128 stands for zero in the data rows.
Some points, each followed by its number:
[122 134 137 127 136 134  82 114] 0
[129  72 177 196 183  64 123 173] 1
[183 147  93 106 129 130 142 126] 2
[134 171 177  91 113 107   0 112] 3
[129  65 177 209 194  60 121 180] 4
[133 115 147 125 142 155 124  96] 5
[183 154  84 101 126 128 140 130] 6
[182  77 163 131 150 114 115 113] 7
[159 168  77  93 120 128 128 135] 8
[ 95 133 153 155  61 100 169 190] 9
[124  98 155 180 179  89 115 163] 10
[182 151  89 105 127 131 142 126] 11
[119 126 114 123 141 149 120 117] 12
[101 171 104 129 150 171  95 148] 13
[186 137  97 106 132 131 145 123] 14
[118  69 165 186 169  75 122 158] 15
[ 95 139 142 140  70 115 164 171] 16
[ 99 152 109 160 127  98 105 173] 17
[177 166  76  94 121 127 133 135] 18
[ 98 141 142 127  70 132 161 159] 19
[220  93 172 106 131 179 128  58] 20
[117 125  87 120 118 157 174  70] 21
[114 126 148 113 142 127  66 105] 22
[104 128 120 111 178 165  94 128] 23
[ 87 125  82 183 137  90 140 192] 24
[179 152  84 103 126 130 142 128] 25
[119 111 159 105  91 125 154 123] 26
[169  90 144 121 136 136 117 100] 27
[114 128  97 133 141 156 165  93] 28
[ 97 124 150 149  85 103 156 175] 29
[ 96 136 151 129  71 122 163 159] 30
[ 94 138 143 119  73 139 161 145] 31
[101 131 138 149  87 113 154 176] 32
[117 115 114 122 130 157 162  94] 33
[107 172 108 144 127 121 105 163] 34
[131  80 172 205 198  66 119 184] 35
[152 164  73  96 119 129 129 133] 36
Which three points above are nearest to each new point, looking only along the 2 directions in which the numbered points spread most? Their numbers follow each, nearest first.
[126 116 133 132 147 150 124 109] 0 23 5
[ 88 133  97 180 135  84 117 193] 24 29 17
[101 163 112 131 139 153 101 134] 13 33 26
[ 91 135 142 116  76 138 161 139] 31 19 30
[ 80 149 106 107 166 178  99 126] 33 28 12
[105 111 163 104  78 125 165 124] 34 26 31
[135 125  83 111 130 155 183  78] 18 8 25
[155 101 148 135 143 107 116 120] 22 0 7
[107 167 105 148 125 115 116 164] 34 26 17
[103 169 117 132 136 145  89 138] 13 26 12
[170 130 162 120 124 152 116  84] 3 5 27
[ 90 146 111 115 166 176  95 133] 12 33 28
[120 116 125 128 148 149 126 111] 0 12 23
[110 175 112 134 127 129  92 156] 26 34 13
[184  73 177 125 134 118 116 101] 7 27 22
[124 150 169 101 128 113   9 105] 27 3 22
[210 112 180 113 127 160 121  81] 20 27 3
